Each path below is one point turned by a fixed rotation once a step. After each direction that follows a path, write how fast that rotation turns it, in degrees a step (0 if it stays still).
Each turn is a multiple of 5 degrees from 10 to 175, or 0.
Each row of a path follows its step; steps can be skipped.

step 6: [ -1  16  -6   3   7   1  -3 -17   8   0  16  10   2   8  -2  -9   7  -5
   0   0  -2   8  15   8  11 -12 -12  12   8 -11  -3   6  12  -7  -9   5
 -14  -7   0   2   4   0  11   4  -9  -8  -3  16]
step 7: [ -3 -14  11  -5   2   3  -9  -9  -3   0  10  12   9  -2  -1   2  10 -22
  -2  14  -5  -6 -15 -22  -7   4  -1   1   8   1   2  -1   5  -4   3   7
   4 -12  15   5  -6 -13   1 -10  -1   0  -6   8]
step 9: [  2  10  -8 -11  14 -13   1  -2   7  -8  16   2  19 -14  12  -4   2 -15
   0  -5   2   9  -7  -1   0  -7  -1 -18  -2   3  11   8   7  -9   6   5
   2  -4  -5  -5  -3  -9  -8 -10  -6  17   0  -1]
step 11: [  1  17  -1  -1   7  11   6 -16  21  -1   9  -4  -4   0   3   6   6 -13
   1  -4  -4  -1   5   4   3 -11   5  -3  13  -8  -3  -9  -2  -6  -7   6
 -19 -14  -4  -1   2 -16   1  -3 -17 -11  -3   9]
step 20: [  7  -3   7  -4   3  -7  -5  -9  -3   1  10  22   1 -12 -13  11  -9   6
 -11   8 -23  -2  -3  -1   9  -1  -4   8  -4  -7   4 -10  -6  -7   5   7
  -5  -6   5  -3 -19   3  10   3  18   6  -1   6]
step 21: [  2  12 -11  -7  -4  10  10  -9   5   7  -7   2   7   6  -3   2 -10 -15
   2  -1   5  -7  -5  -2 -18   5  -7   2  13  -5   8 -10  -5   8   7  -8
  -6  -6 -12   1 -14 -10  15  12  -8  -8   0  15]
step 27: [ 11   4 -20   4   4 -13  12 -12   7  -6   0  -5  12   2  -8  -9  -1 -14
  14  11   7  24   4   0  -2  -5   6  -1  -5 -15   5   4  -1  -5  -3   2
 -12   1   2   2   4 -10 -11  -5  -2   6   8  -3]
step 29: [  5   4  -4  -1   8  21   3   7  -1   0   7   8 -10  12   7  -5  -9  -7
  15   1   8  14   5   5   6 -10   5   4   2 -15  -7  -9   1  -8  -4  -8
 -11 -11  -4   7   3  -9  24  -6  -1  -3   7  -2]
step 32: [  5  10 -11  -4  12 -16   2 -10  14  -9  -5 -10   2   0  -3 -14   7 -10
  -8  18   9  14   4  13   5  -3   3   4  -1 -12  12 -14   3 -10   7   9
   3  -6   2   0   3   1   1 -10  -8   4  -3  -7]
Speeds:
[-2  0  1 -1  0  3  2  3  3  4  2 -1  0 -1 -3  0  3  1 -3  1 -3  3  2 -3
  1 -4 -4 -3  0  0 -5 -6  2 -3  2  1 -3 -3  3 -1  1  6  2  2  0  0  2  0] -> 80
[-3  1  0  3 -1 -2  4  2 -6  0  2  3 -3 -2  2 -1 -4  2 -1  3  0  0 -4  3
 -1  2 -1 -7  0 -1 -5  0  4 -1 -4  2  3 -3 -3  1  0 -1  1 -2 -2  1  1 -2] -> 70
[-1  4 -1  2  5  0 -2  2  5 -1  3 -2 -3  1  3 -3 -1 -1  2  3  3  4  1  2
 -3  1  3  1  3  3  0  1  1 -1 -2 -1 -1 -2 -3 -7  0  1  1  6  0 -2  0  2] -> 140
[ 3 -1  1  1  6 -4  0  1 -3 -2  3  0 -2 -1 -3  3 -3 -3 -1  3  0  5 -2 -3
 -2 -3  1  0  1  4  2  4 -1  0  1  6  0  2  5  1 -1  4 -4 -2  3 -2 -1 -1] -> 140
[ 2  3  2  1  3  2 -3 -1  1 -3 -5  7 -2  3  3  0 -2  1 -4 -2  3 -1  1  0
  1 -1 -4 -3 -4  3  2  0  5  0 -1 -1 -3 -2  2  0 -1  1 -1  1  2  6 -2  2] -> 130
[-2  0 -3 -5 -3 -2  0  2  2  1 -1  8  3  2 -3  2  2  2  1  3  5  0  0  1
 -4  2  2 -1 -2 -2 -2  5 -4  0  3  4 -1 -4  2 -1  2  1  1  1  1  1  1  1] -> 55
[ 3  7  3 -4  1 -1 -2 -3 -1 -1 -2  3  3 -4 -6  2  1 -3 -1  0 -2  2 -2  3
 -1 -1  4  0  1 -1 -4 -4  1 -2 -2 -1  0  1 -2 -4  4 -1 -3 -2 -2  1 -2  0] -> 155

step 0: [ -4  -6 -13  -5   7  -6  11  -2  -4 -15   0 -17 -12 -12   8   3   7   0
   9  -1  23 -15   4  -7  -1   3   0  -1   4  12   7 -17  -7  10  -7   0
  -1   5  -7   6  -3   2  -4  -7  -2  15   6  -2]
step 9: [ -7  -4 -10  -3  -2 -12   8   2   7   8   8 -11  -8  -1  -2  -1  -7  12
  11   5  10  -2   2  -2   4   7   6   9   4  -7  20 -10   2  -6 -13 -12
 -10  -6   1  12   8 -13 -12 -10  -2   8  14   7]
step 17: [ -2 -12 -18   4   5   1   3   5  16  -4   3  -7   5 -10   4  -1  -4   8
 -10  -4  31  -4   1   2   4  -3   4   5  20   2  13  -4  -4   1  -3  -3
   8  -7  12   4  -2   0   5 -10  -6  -4   4   4]
step 18: [ -1 -13  -7   5 -17 -11   8 -17  17  -4  -4   2  -4  15   4   3  -6  15
  17   5   3  -2  14   1  -3  11  -8  -8  10   3   9   1   3   1  -4 -11
  -1   6   6   3   5   7  -1   1  -6   2  14   8]
step 19: [-20 -13 -11  -4  -1   2  -6  15   4 -16   2 -14  -2   1   2   3 -15  -5
   9   3  -6  -2  13 -10  -3  -4   8 -16   9   3   5   0  -9  11   7   2
  -8  12  -6  -8  -7   7  -4   2  -4  -9   9  -2]
step 22: [ -6  -9 -27  -4   2  -2   8   8  10 -12  -7   4  -7  -5 -12   5  -4   6
   3   2  -9  -4   8   3   1 -13 -10   5   9  -7  12  -4  -8   0  -3  -7
  -6   2   6  -6  -9   2   5  -4  -2 -13  14  19]
step 29: [ -8  -4  -5  10 -14  -2  11  -2  20  -9   1  -1  12  -6   0   1  -9   5
   1  -6  18 -10   3   8   1  -2  -8  -1   8   1  22   5 -13   0   0 -10
  10  -5  10  14  10  -9  -1  -9  -2   3  -2   3]
step 31: [-12  -8 -10  -5 -12  -9  -5  13  10   1  -3  -3 -11 -12  -3  -5  -1   2
  14   0  -3   3   1  -8  -8  -9   9  -5   5  12  15  17  -9  13   3  -4
 -11  12  -1  -8   3   9  -1   8   1 -11   8   5]
step 32: [ -5   0  -3 -10   9   6   1   8  -1   1  11 -12   5 -14  -7  11  -9   2
  18  -1  26 -12   5  -7   5   8   0  -8  12   7  14  -5  -5   9  -4   8
  -5   6   5  10  12  -3   0   4   2   7  -4   4]
Speeds:
[-4 -2 -1  8 -4  0  0 -4  1  1  2 -2  4  2  3 -4  1 -1  0  2 -1  0 -1  3
 -2 -1 -2 -7  3 -3 -2 -1 -4  0  1  1  1 -1  0 -3 -3 -1 -4  0 -1  2  0 -3] -> 65
[ 0 -1  0 -1 -1 -6  2  1  0  3  2 -4 -1  1 -1  0 -3 -1 -2  1  5  0 -2 -2
  1  0 -2  1 -6 -3 -1 -2 -3 -1  2 -2  1  2  8  5 -4  0  2  1  3  0 -1 -2] -> 90
[ 3  3  3  4 -3 -5 -1  7 -2  0  1  1 -1 -3  3  0  0  3  0 -4 -1 -1  1  0
  2  1  1 -3  1  0 -1  0  2 -3  6 -4 -1 -1 -3  2  1 -1  2  2 -2  0  5 -1] -> 145
[ 0 -2  1 -1 -2  4 -2 -3 -3  2 -2  1 -2 -2 -1 -4  3  5  2  2  1  2 -2 -2
  2  4  1  0  1  0  3  6  1 -5  1  1  1  0  3  1 -6  5  2  0 -2 -1  1 -2] -> 110
[-1 -2 -2  1 -4  0  1  5 -3  0  2  1 -4 -3  2  1  0 -2 -3  2  4  2 -7  2
 -3 -1  2  2  3  7  0 -1 -2 -2 -4 -1  4  0 -1 -3 -1 -2  0  4  1  0 -1  2] -> 125
[ 2  3 -1  0 -2  1 -4  4  4 -1  1 -6  0  5 -1  2  1  1  1  6  1  2  2 -2
  1  1  1  5  1 -3 -4  0  0 -1  0  1  5 -4  0 -3  0  2 -1  0 -3  1  3 -1] -> 10
